Each path is a new rotation, seen through one point. The rows after it are directions, each followed by how far the rotation turns it, in degrees each step (0 if it stays put).
Each turn is a multiple of 5 degrees from 10 to 175, or 0.
Each row of a path follows its step; steps can be skipped.

step 1: -0.92,1.09,-4.60,-1.36,2.26,0.06,1.76,1.71,0.33,0.70,2.31,-1.87,-1.98,1.16,0.49,-0.21,-1.14,1.44,-0.72,1.28,-0.32,0.95,0.40,-2.46,-1.46,-2.14,0.81,-0.42,-1.71,-2.62,-0.40,-0.08,1.89,1.09,1.53,4.50,2.75,2.17,1.43,-1.73,-0.18,-0.32,-1.51,1.44,2.07
step 8: -1.12,3.69,-0.71,-1.33,0.52,2.99,-1.41,-0.26,-1.20,-0.99,0.53,-1.35,2.31,3.16,1.56,1.71,0.46,-2.14,-1.89,0.25,-0.60,-1.41,1.34,0.18,1.43,-2.58,-1.16,-0.68,-0.10,-1.95,-1.53,0.44,1.70,0.67,-0.87,2.83,1.69,0.80,-0.78,-1.49,-1.95,-3.77,-1.55,1.44,3.04
step 10: 2.25,2.50,-1.51,-0.30,2.55,0.71,-2.09,1.71,1.82,-1.45,0.10,1.20,2.59,1.79,-0.37,2.76,-0.30,-2.66,-3.72,0.74,-0.80,1.21,3.48,-0.65,0.36,-1.52,-1.65,1.17,-1.13,-0.34,-1.29,0.14,-0.38,0.89,-0.72,0.42,0.43,2.26,0.33,-1.50,0.92,0.31,3.04,-0.36,3.62
step 11: 1.98,1.04,-3.14,1.39,2.91,-1.10,1.03,-0.97,1.98,-0.29,-2.40,-2.13,-1.32,1.69,0.31,-0.87,-0.62,-1.78,0.62,0.36,-0.86,2.43,0.26,-1.04,0.67,0.42,-1.46,1.05,-3.68,-1.12,2.78,-0.42,-2.92,0.33,0.93,1.13,2.41,0.58,-0.20,0.94,1.62,1.66,2.94,-2.42,2.45
step 17: -1.67,2.46,-1.68,0.84,2.25,0.92,2.89,1.02,1.11,-0.05,-3.68,-3.51,1.61,1.98,-1.29,0.45,1.09,-1.15,-0.84,-1.72,0.65,-0.12,2.03,-1.93,2.06,-0.41,-2.30,-0.20,-4.43,-1.62,0.82,1.80,0.47,1.33,-1.87,0.44,-0.23,1.40,0.32,-0.34,1.13,1.36,2.56,-1.41,-0.30
step 20: -1.40,2.72,-2.66,-1.52,1.20,-3.72,-3.39,1.54,1.65,-0.27,1.47,0.77,-2.15,-1.05,-0.62,-2.21,-1.20,-0.75,-3.13,1.30,0.68,1.92,-0.79,0.13,-3.46,-1.32,1.07,0.05,-0.42,-2.19,0.91,-0.18,-0.23,2.52,-0.82,1.51,2.42,-0.88,1.44,0.30,-2.06,-0.46,0.47,-0.56,2.50
step 21: -0.90,4.09,-0.54,1.05,-1.01,-1.71,-2.02,0.22,-0.51,-2.17,-2.15,-1.95,-0.56,2.93,-0.83,-2.85,2.14,-1.73,-0.97,-1.56,-0.52,-0.02,-2.23,-0.36,0.35,-0.40,-0.25,0.54,2.24,-0.33,1.00,4.02,-1.18,1.05,-0.33,0.34,2.96,-1.83,-1.04,-1.63,-1.40,-1.33,1.59,-0.89,2.88
step 27: -0.11,2.66,-0.66,-0.65,1.59,-0.41,-0.26,2.63,1.93,0.00,0.06,0.61,0.68,3.98,-1.06,-1.86,1.05,-0.29,-2.86,0.11,-1.50,0.51,1.74,-0.76,0.11,-1.43,0.55,0.58,0.34,2.52,0.61,2.56,1.26,2.65,-1.79,0.91,3.17,-0.03,0.09,0.01,1.00,-3.79,1.43,1.10,4.14
step 28: 0.64,0.16,-1.43,0.03,2.01,0.58,-0.91,2.23,1.37,-0.12,-0.86,-1.25,-2.52,0.84,1.34,-4.09,2.02,-0.28,-0.71,-0.19,-3.24,4.02,1.82,1.11,0.81,0.11,-0.93,0.04,0.86,-0.84,3.42,0.15,-0.17,1.35,0.56,0.80,4.37,-1.01,0.34,0.57,-1.19,2.50,0.44,-2.28,2.00
step 29: 1.57,0.91,0.07,-0.11,-0.48,0.03,-0.78,0.12,4.71,-2.03,1.04,0.48,0.10,1.72,-1.84,-0.19,0.53,-0.33,-1.52,-1.26,-1.73,2.41,1.20,0.01,-0.80,-0.30,0.03,0.81,2.59,-0.27,0.84,2.57,4.24,0.50,1.08,-0.31,1.54,-0.63,-1.59,-3.54,0.15,0.59,4.61,-2.00,2.23
0.07,-0.87,0.73,0.36,-0.22,0.90,0.34,-0.25,1.10,-0.03,-1.13,0.29,0.51,-0.58,-0.28,0.58,0.33,0.48,-0.09,0.64,-0.02,0.67,-0.69,0.02,-0.12,0.30,-0.81,0.55,-0.64,-0.72,0.61,0.52,0.25,0.25,0.93,0.57,0.51,0.58,0.13,-0.17,0.27,0.43,0.98,0.58,-0.77 : 60
-0.65,-0.55,-0.93,-0.07,-0.49,-1.16,-0.04,0.47,-0.87,0.02,0.17,-1.02,-0.02,-0.01,-0.19,-0.12,0.23,0.20,-0.57,0.33,0.63,-0.78,-0.68,0.50,-0.25,-0.23,-0.33,-0.53,0.29,-1.01,0.26,0.54,0.26,-0.02,-0.64,-0.56,-0.05,0.33,0.43,-0.54,0.96,1.11,0.40,1.06,-0.42 : 20
-0.68,-0.35,0.15,0.33,-1.22,0.14,-0.53,0.07,-0.20,0.63,0.50,0.31,0.02,0.13,-0.65,0.18,-0.28,-1.39,-0.66,-0.13,-0.15,0.65,-0.20,-0.94,-0.21,-0.51,-0.07,0.32,0.31,0.44,-1.44,-0.22,1.25,0.30,0.54,0.25,0.06,0.26,-0.59,0.43,0.80,0.03,0.27,0.61,0.60 : 170
0.25,0.52,0.77,0.97,-0.12,0.18,-0.03,0.09,0.06,-0.11,-0.88,-0.32,0.86,1.04,-0.34,0.70,0.69,-0.09,0.43,-0.13,1.23,-0.46,0.27,0.41,0.40,-0.11,-0.75,-0.32,0.78,1.06,-0.10,0.74,-0.05,0.45,-0.06,-0.09,-0.59,-0.22,-0.03,-0.65,-0.51,0.17,0.00,0.79,1.22 : 170
-0.63,-0.18,0.57,0.53,-0.09,0.40,-0.43,-0.74,0.48,0.55,0.73,0.65,-0.05,0.28,0.13,0.48,0.79,0.45,-0.14,-1.28,-0.01,0.08,0.27,0.14,-0.81,0.87,0.01,0.99,0.18,-0.94,0.27,-0.69,-0.04,0.20,-0.64,-0.86,-0.07,0.14,0.28,-1.00,0.68,0.55,-0.89,-0.32,0.57 : 110
-0.60,-0.01,1.37,-0.58,-0.58,-0.16,1.28,-0.18,-0.39,-0.20,0.63,-0.43,-0.16,1.11,0.41,-0.23,0.41,-0.38,-0.29,0.33,-0.48,0.70,-0.40,-0.62,0.34,-0.70,0.43,-0.14,-0.70,-0.52,0.50,-0.17,-1.27,0.05,0.53,-0.13,-0.31,-0.34,0.93,-0.13,-0.09,-0.11,0.16,0.57,0.79 : 110
0.51,0.42,0.55,-0.12,-0.26,1.16,-0.73,0.36,-0.20,-0.62,0.53,-1.14,-0.18,-0.03,-0.25,-0.29,-0.16,0.01,0.45,-0.24,-1.57,0.53,0.95,-0.27,-0.74,-0.70,-0.77,-0.46,0.55,-0.09,-0.21,0.83,-0.40,0.07,-0.30,0.11,-0.36,0.30,-0.26,-1.00,0.17,0.58,0.04,-0.05,-0.80 : 55
